In the data rows, 50 means zero.
Here are some points, one per row:
[58, 63, 47, 50, 48, 50, 41, 64, 54, 43, 49, 43, 34, 51, 39, 62, 40, 63, 66,
 49, 59, 43, 51, 36, 47, 28, 49, 49, 47, 56, 54, 39, 65, 52, 45, 57]
[50, 64, 43, 52, 44, 45, 57, 47, 46, 44, 47, 54, 59, 56, 66, 48, 62, 72, 39,
 58, 69, 55, 43, 60, 73, 38, 61, 62, 69, 40, 68, 50, 62, 52, 53, 41]
[63, 37, 60, 39, 52, 53, 33, 34, 34, 55, 50, 42, 55, 41, 53, 62, 37, 55, 27,
 60, 37, 35, 52, 51, 64, 54, 40, 45, 45, 50, 39, 63, 31, 45, 59, 45]
[36, 42, 65, 61, 57, 60, 65, 40, 64, 63, 61, 64, 31, 46, 51, 30, 65, 66, 38,
 44, 53, 56, 66, 57, 65, 60, 42, 31, 34, 63, 31, 37, 67, 39, 31, 57]
[43, 64, 40, 37, 71, 71, 37, 29, 61, 69, 50, 37, 64, 38, 71, 53, 40, 51, 46,
 36, 53, 66, 59, 37, 33, 51, 36, 51, 45, 63, 65, 40, 67, 58, 63, 58]
[47, 40, 47, 61, 48, 52, 52, 40, 43, 48, 51, 54, 60, 53, 57, 54, 48, 33, 42,
 55, 40, 48, 52, 61, 68, 62, 54, 49, 56, 49, 39, 47, 47, 46, 51, 45]
[39, 55, 45, 37, 48, 53, 38, 62, 68, 49, 65, 39, 40, 53, 38, 47, 40, 37, 58,
 53, 58, 45, 58, 40, 65, 56, 61, 42, 45, 48, 61, 56, 47, 62, 38, 38]
[38, 56, 49, 49, 48, 46, 39, 58, 56, 49, 56, 38, 40, 47, 38, 66, 42, 56, 62,
 36, 65, 44, 55, 42, 44, 52, 60, 44, 42, 47, 52, 39, 52, 58, 37, 43]
[36, 43, 39, 45, 47, 44, 60, 54, 34, 42, 53, 51, 67, 50, 60, 43, 60, 64, 56,
 69, 51, 59, 40, 42, 45, 59, 60, 61, 67, 35, 51, 58, 46, 47, 54, 74]
[72, 41, 41, 69, 52, 54, 64, 51, 45, 51, 52, 58, 61, 44, 61, 40, 61, 67, 57,
 57, 36, 66, 49, 54, 40, 61, 52, 56, 60, 36, 34, 68, 38, 44, 53, 41]
[34, 44, 46, 44, 48, 49, 43, 60, 49, 47, 52, 44, 48, 48, 31, 66, 38, 65, 53,
 28, 54, 43, 49, 46, 28, 52, 47, 43, 43, 42, 46, 38, 65, 54, 39, 40]
[36, 60, 39, 32, 45, 44, 37, 56, 53, 43, 47, 38, 29, 50, 41, 48, 37, 39, 53,
 50, 54, 41, 53, 37, 53, 49, 50, 35, 33, 44, 55, 50, 38, 59, 33, 43]
[64, 49, 48, 45, 46, 40, 60, 65, 66, 47, 39, 45, 50, 55, 37, 31, 52, 67, 65,
 41, 49, 45, 46, 64, 47, 62, 44, 56, 46, 69, 63, 49, 46, 57, 64, 65]
[42, 39, 44, 59, 63, 67, 56, 70, 32, 65, 50, 50, 50, 45, 38, 64, 65, 32, 56,
 64, 63, 71, 62, 54, 50, 59, 37, 43, 35, 67, 48, 72, 44, 64, 63, 62]
[53, 71, 45, 65, 51, 45, 66, 44, 56, 48, 44, 68, 39, 55, 44, 47, 70, 34, 49,
 39, 48, 60, 51, 34, 49, 35, 54, 56, 59, 54, 62, 54, 48, 42, 64, 62]
[39, 58, 38, 54, 48, 46, 59, 47, 44, 39, 48, 57, 58, 54, 62, 48, 63, 67, 42,
 66, 47, 67, 40, 69, 60, 40, 58, 58, 56, 38, 60, 50, 44, 40, 53, 61]
[77, 38, 70, 35, 59, 59, 45, 64, 38, 60, 60, 41, 61, 52, 46, 63, 48, 63, 56,
 58, 33, 41, 61, 37, 46, 59, 49, 41, 44, 54, 37, 41, 52, 67, 50, 41]
[68, 33, 46, 51, 39, 39, 46, 36, 61, 36, 37, 61, 35, 61, 37, 45, 59, 38, 57,
 48, 58, 52, 34, 55, 30, 60, 61, 62, 64, 42, 37, 35, 69, 34, 40, 32]
[74, 50, 43, 59, 46, 46, 60, 40, 36, 47, 48, 57, 49, 45, 51, 36, 52, 28, 34,
 46, 43, 58, 46, 51, 60, 39, 48, 50, 47, 41, 52, 46, 45, 39, 47, 57]
[34, 42, 59, 58, 50, 55, 45, 39, 36, 54, 51, 55, 59, 38, 54, 35, 50, 36, 50,
 49, 44, 36, 45, 63, 32, 43, 38, 46, 56, 43, 40, 60, 37, 35, 60, 30]
[52, 51, 48, 57, 43, 41, 72, 52, 59, 48, 45, 54, 42, 59, 37, 42, 56, 51, 64,
 38, 50, 57, 47, 39, 37, 54, 46, 54, 51, 67, 69, 49, 40, 46, 57, 56]
[32, 37, 54, 54, 55, 50, 48, 42, 41, 50, 49, 58, 62, 47, 60, 60, 41, 38, 40,
 65, 32, 41, 49, 58, 66, 60, 45, 53, 49, 50, 37, 49, 45, 46, 55, 31]
[61, 60, 73, 54, 61, 64, 47, 45, 47, 61, 61, 66, 59, 49, 63, 52, 42, 37, 55,
 48, 59, 33, 53, 71, 38, 54, 45, 55, 55, 41, 54, 68, 48, 41, 65, 49]
[66, 54, 48, 42, 42, 38, 43, 62, 63, 48, 37, 39, 51, 50, 49, 64, 39, 44, 51,
 61, 63, 43, 53, 55, 59, 32, 49, 42, 39, 63, 60, 40, 63, 61, 37, 64]
[38, 58, 74, 41, 38, 41, 39, 49, 63, 44, 49, 35, 47, 64, 68, 46, 42, 47, 34,
 33, 32, 45, 34, 35, 51, 31, 62, 69, 60, 47, 37, 54, 45, 62, 37, 57]
These points spread out most along one direction. For each point below, how far along it does it lie, from 0 to 99? 50 is the average, and the first point above lies past it. One standard deviation of the points above along it is 16.
[42, 39, 44, 59, 63, 67, 56, 70, 32, 65, 50, 50, 50, 45, 38, 64, 65, 32, 56,
 64, 63, 71, 62, 54, 50, 59, 37, 43, 35, 67, 48, 72, 44, 64, 63, 62] --> 46
[47, 40, 47, 61, 48, 52, 52, 40, 43, 48, 51, 54, 60, 53, 57, 54, 48, 33, 42,
 55, 40, 48, 52, 61, 68, 62, 54, 49, 56, 49, 39, 47, 47, 46, 51, 45] --> 35
[39, 55, 45, 37, 48, 53, 38, 62, 68, 49, 65, 39, 40, 53, 38, 47, 40, 37, 58,
 53, 58, 45, 58, 40, 65, 56, 61, 42, 45, 48, 61, 56, 47, 62, 38, 38] --> 72
[34, 42, 59, 58, 50, 55, 45, 39, 36, 54, 51, 55, 59, 38, 54, 35, 50, 36, 50,
 49, 44, 36, 45, 63, 32, 43, 38, 46, 56, 43, 40, 60, 37, 35, 60, 30] --> 32
[68, 33, 46, 51, 39, 39, 46, 36, 61, 36, 37, 61, 35, 61, 37, 45, 59, 38, 57,
 48, 58, 52, 34, 55, 30, 60, 61, 62, 64, 42, 37, 35, 69, 34, 40, 32] --> 48
[77, 38, 70, 35, 59, 59, 45, 64, 38, 60, 60, 41, 61, 52, 46, 63, 48, 63, 56,
 58, 33, 41, 61, 37, 46, 59, 49, 41, 44, 54, 37, 41, 52, 67, 50, 41] --> 58
[50, 64, 43, 52, 44, 45, 57, 47, 46, 44, 47, 54, 59, 56, 66, 48, 62, 72, 39,
 58, 69, 55, 43, 60, 73, 38, 61, 62, 69, 40, 68, 50, 62, 52, 53, 41] --> 39
